One vector is turned by the same rotation once a tick. Each row is the vector after some number of ticks, and that number follows the row.
The counts run from 0 to 742.
[125 151  83 145 100 147 117  85 129 104 117 110 133 129 167 103 137  88
 139 139 101 126 125 107 119 174  86 107 135 120  78 197  97 137 100 141
  86 113 127 130  96 101 147  98 105 133 181 123 138 193 143 144 120 146
 153 110 135 108 147] : 342
[154 119  95 137 143 141 148 107  77  93 143 168 163 118 146 111 106 141
 129  79 129 122 119 136 145 116 111  99  92 110 100 184 128  98 116 128
 147 124 145 134  89 153 157  93 100 158 149 148 165 158  78  75 114 151
 143  61 143  84 106] : 135
[128 130  75 130  67 143  77  96 106 136 114 157 154  91 176 132 152 146
  87 140 152  98 109 110 141 132 113  59 137 119 102 102 162 130 139 146
 128  74 161 118 132 153 120  88 125 159 181 108 149 139 138 142 119 137
 125 115 147 158 124] : 194
[127 105  76  96  80 132 103 112 104 110 126 136  92 122 169 106 162 126
 133 122 177 108 140  97 103 190  77  83 136 119 143 114  96  89 112  97
  93  95 122 178 109 154 118 105 130 161 157 129 127 105 128 115 111 113
 174 112 144 131 153] : 102
[ 96 123 133 174 157 140 171 100  77  97 123 152 172 158 118 101 104 126
 149 140 130 114 145 100 159 183  99 107 107  76  69 184 126 109 132 163
 129 104 116 126 134 130 134 108 140 102 145 148 119 157 128 140 105 143
  98 129  95 103 107] : 166
[138 145  88 113 146 125 136  89 160 117 147 172 144 136 157 109 143  85
 159 145  98 126 112  99 173 136  83  88 125  95 126 170  92 130 130 114
 113  67 149  89 106 138 149 109  98 137 165 114 117 167 113 126 104 143
 178  73 121 118 100] : 228
[111 109 126 173 113 118 150 113 105 140 116 109 167 149 164 101  86 137
 120 128 113 111 120  73 145 169  84  85 149 108  77 155 131 134 109 135
 137 105 104 125 117 102 186 136 139 105 150 170 145 153 130 123 111 146
  88  99 130 150  87] : 550
[105 139 110 154 130 145 101 123  75 147 141  96 139 113 154  90 137  99
 111 109 156 134 150 117 129 126  97 127  95  91 101 164 109  79 122 106
 118 141 118 154 118 172 119  83 115 152 171 133 153  93 135 101 100 171
 154 101 137 120 184] : 452
[181 152 142 120 126 122 111 121  35 127 129 196 125 118 169  86 154 158
  63 148 161 122 153 112 138 142 116  97 170 147  95  81 116 113 155 114
 176 123 137 171 131 186 106  83 106 157 131 120 109 114 124 150 113 141
 134 128 127 125 148] : 278
[160 118 120 101 120 104 119  75  92 134 141  96 112 160 144 113 114  84
 116 146 124 156 167  97  92 157  90 117 124 119 150 121 113 148 127 125
 143  51 163 123 133 151  96 151 195 187 102 133 121 187 118 125 124 116
 109 189 115 155 175] : 239
[117 116  94  98 137 130 185 116  87  89 103 139 165 106 158 135 155 134
 104 162 158  92 159  93 155 116 102  97 109 106  57 139 119 136 132 183
 123 121 128 149 105 110 126 135 126 117 140 120 165 140 108 130 105 165
 105 155 141 161 108] : 255
[179 106 120  85 135  97 129 120  80 151 123 122 104 100 156 116 152  97
 128 123 154 152 172  71 132 159 103  80 136 116 135 100  82  97 104  88
 115  85 104 130 115 172 103 119 148 167 143 105 105 114 137 150 133 174
 150 134 114 174 119] : 270
[132 151 118 147 129 134 102  94 111 119 182  88 167  93 179 136 168 100
 122 116 160 134 149 115 182 156 124  86  96 104  92 110  82 127 130 156
 115 111 143 171 152 161 103 115 169 131 149 120 148 130 124  77 106 154
 115 144 142 171 120] : 261
[152 136  94 127 150 150 114 107 110 151 119 122  82 148 144 114 137 114
 145 144 115 121 182 130 108 141  70 116 169 123 152 157 122  98 143 119
 151  58 149 125 112 169 138  91 139 130 119  87 117 150 139 131 142 181
 121 141 155 146 142] : 319
[116 106 134 143 129 110 131 114  72 116 140  69 113 156 143  73  58 136
 130 117 123 131 136  77 115 133  98 129 108  95 101 179 112 135 122 124
 125 121 134 147 105 115 142 165 114 166 125 172 149 156  64  76  96 174
 135 104 135 133 163] : 298
[166 136  97 137 135 135 111  95  71 118 167 147 129 122 140 117 114 109
 122 115 134 127 145 146 120 161 108 118 127 133  93 162 123 108 153 138
 198  90 170 164 113 190 149 123 193 113  91 155 142 166 172 108  93 147
  87 124 126 123 126] : 327
[110 137  97 112  94 140 126  96 107 100 167  93  97 167 114 102 135  87
 112 145 138 102 172 112 122 159  69 153 129  91  95 146 102 140 147 145
 129 106 121 149 125 161 131 117 136 143 117 143 137 148 141 138 119 144
 161 145 109 160 200] : 252
[100 156 123 139 107 137 137 122  59  91 148 109 141 122 125 119 111 161
 103 144 160 105 153  99 157 160  99 101 112 115  71 133 135 145 137 114
 142 105 139 176 162 164 101 136 144 154 108 173 141 124  80  99  82 124
 147 129 127 153 159] : 454
[162 125 105 115 130 122 153  93 110 120 130 120 174 109 183 113 115  97
  71 130 104 183 131 103 133  99 118  87 101 112  75 147  92 121 108 142
 125 137 134  99  91 132 160 137 125 145 157 125 169 159  96  97 125 151
  99 129 145 159  95] : 585
[137 117 148 111 117 100 144  98  90 121 163  82 147 102 195  72 114 103
 141 113 178 134 161  76 171 170 119 105 100 101  99  79  74 135 104 127
  97 109 113 147  92 137 106 123 129 118 144 139 117 132 122 144  91 169
 142 139  92 150 127] : 707
[170 142 122 120 150 132  94 106 136 127 172 111 109 121 166  99 153 104
 132 133 122 140 160 120 146 101  89 113 127  81 147 141  87 110 134 107
 151 106 154 118 127 184 150 102 108 171 150  90 139 152  80  71 147 191
 166 126 149 147 124] : 668
[153  93 119 117 143 114 148  82  55 124  99 168 128 129 166  87  78 142
 129 148 107 138 142  99  93 134 108 103 107 153 168 139 131  97 135 110
 116  70 146  94 118 122 105 110 114 168 150 122  93 163  61 142 131 156
 139 116 135 119 134] : 479
[118  94  88  90 122 108 136 111  92 166 117 122 119 137 143 113 108 132
 131 115 143  91 130  51 116 175  73  93 152 119 154 116 126 116 148  89
 178  93 150 175 112 164 111 155 142 147 157 185 164 135 158 118  86 144
 115 106 121 126 146] : 203
[118 113 105 180 111 139 141 122  70 106 131 128 126 121 145  97  50 127
 115 132 118 122 132 129 126 129  96 111  97  72  88 192 128  92 129 141
 162  96 125 116 105 121 158 108 152 100 114 146 141 118 132 107 120 189
  70 128 127 175 135] : 651
[102 157  98 179 129 119 120 146  91 168 144  93 175 145 141 132 105 110
 106 164 131 142 131 113 156  95 104  97 128  78  73 200 135 135 162 134
 177  91 149 117 136 130 149 125 122 133 116 139 117 118 129 101 107 168
 125 121 144 189 158] : 206
[145 123  80 122 134 134  83 100 127 119 119 128  91 160 158  72 144  83
 120 172 125 141 120 138  74 133  72 121 147 110 132 200 116 115 116 117
 110  88 142 131 107 142 172 130 146 158 124  96 121 151 117 104 154 128
 131 106 142 139 146] : 589
[148 128 110 117  60 110 119 103  85 126 132 157 144 116 151 128 168 101
  51 139 135 154 121  95 160 158  90  93 178 112  69 115 109 139 124  86
 152 112 123 112 123 149 139 109 116 150 139 143 132 138 148 145 118 111
 155 129 105 189 135] : 631
[161 103 112 176  95 127 106 104  95 133 146  78 112  95 154 122  96 102
 152  96 140 120 169 125 132 170 106  95 144 109 101 147 128 124 100 121
 124  68 111 110 154 138 159 116 199 113 137 129 127 173 146 131 134 165
 100 109 115 163 103] : 712
[163 103 134 149 138  93 131 115  69  85 162 135  95 118 123 105 143 119
 132 110 192 110 139 130 189 120 104  99 125  91  89 119 122 127 123  88
 132  88 150 157 156 164 114 148 152 167 116 132 101 153  83  74 129 133
 162 108 118 150 124] : 622
[133 119  99 109 118 104 159  97  33 111  91 123 129 113 132 131 117 113
 145 112 150 121 128  99 139 139 120  91 116 170  95 187 121 156 125 125
 111 104 142 175 125 139  86 144 125 185 144 161 113 163 110 111  82 124
 179  99 133  88 165] : 533
[141 103 133 127 195  91 177 121  75  98 134 115 106 181 134  98  77 102
 166 158 140 119 166 110 136 132  98 128 107  86 117 197 111 104 131 133
 141  93 123 142 110 129 126 158 123 131 106 131 116 143 104 109 125 173
 125 129 124 132 150] : 413
[107 151 104 135 144 120 135  94  84 147 123 166 196 121 200  99 120 140
  64 137 133 116  91  98 154 100 119  51 104 110  74 126 142 125 151 150
 145 101 178 118 109 119 107 115 113 149 159 126 129 124 124 130 101 133
 103 145 134 156 116] : 639
[137  99 101 139 125 135 147 102  67 147  88  94 141  89 139 118  74 161
 150 130 129 119 198 102 133 146 128  94  96 118 115 148 144 114 124 118
 123  86 124 122 156 127 103 114 139 148 154 139 121 147  96 143 110 191
 133 137 139 134 138] : 364
[107 138 115 124 150 102 105  91 109 135 151 103 116 151 139  82 131 102
 124 166 196 104 145 101 143 164  71 100 132  67 115 120 128 160 130 119
 120  73 141 158 150 161 107 162 172 177 110 113  90 160 106 117 118  89
 138 140 116 158 147] : 353
[109 139  97 135 124 117 116 105 127 163 116 111 112 130 178  91  91 113
 164 147 125 118 124 106 121 163  91 104 133  73 166 186 113 105 127 125
 113  46 135  87 104 111 131 103 138 110 170 113 104 121 152 152 116 206
 126 113 123 147 139] : 558
[126 104  82 115 122 108 164 116 117 101 119 143 117 152 131 104 113  88
 133 171 137 121 123  92 167 174  93  89 130  92 111 179 100 131 117 137
 118  65 102 123  95 104 138 164 157  97 108 111 124 176 133 150 109 151
  98 111 113 144  81] : 65
[189 130 101 105 126 151 131  96  54 106 137 124  85 110 151 122 147 121
 113 142 120 148 186 139  89  95 112 145 147 166 105 138 107 131 133 149
 143 129 140 180 110 185 121 111 114 171 122 126 138 158 109 115 125 181
 145 185 144 159 173] : 332
[109 136  65 130  85 144 120 100  93 144  98 168 157 119 141 134 158 107
  70 174 140 142 101 101 151 142  96  73 150 116  92 155 146 133 124 111
 119  93 144 106 142 136 138 102 125 164 163 103 137 139 112 134 139  94
 154 128 143 179 125] : 193
[ 97 177  72 126 133 133 142 126 107 146 104 124 161 125 142 159 138 113
  99 192  87 143 155  87 153 143 109  99 126 142 102 207  96 121 152 144
 148  67 138 148 111 132 123 133  97 114 111 117 131 147 144 127  83 155
 129 138 159 168 158] : 409
[146  96 108 112 103 129 133  83  48 123 100  74 129 113 180 108  92 123
 135 112 116 115 156 117 113 132 134  98 100 159  99 129 100 151 108 139
  97 114 130 149 126 117 102 147 136 148 170 148 143 171 105 107 101 187
 140 145 146 152 157] : 94
[187 111  96 128 112 129 117  98  97 150 132 137 135  88 205 125 124 116
  83 115  97 177 139 110 125 119 129  66 144 136 118 113 102  97 111 110
 160  84 139 100 114 150 129 113 142 134 163 123 148 146 139 124 148 189
 102 148 139 187  93] : 32
[ 90 128  89 123 116 114 130 102  90 116 150 106 113 151 155  99 113  89
 154  88 159 109 128 122 141 168  87  94 104  88 117 144 121 139 125 159
 101  84 153 106 135 138 100 122 163 127 165 135 114 138 172 137 109 181
 123 154  87 154 176] : 5
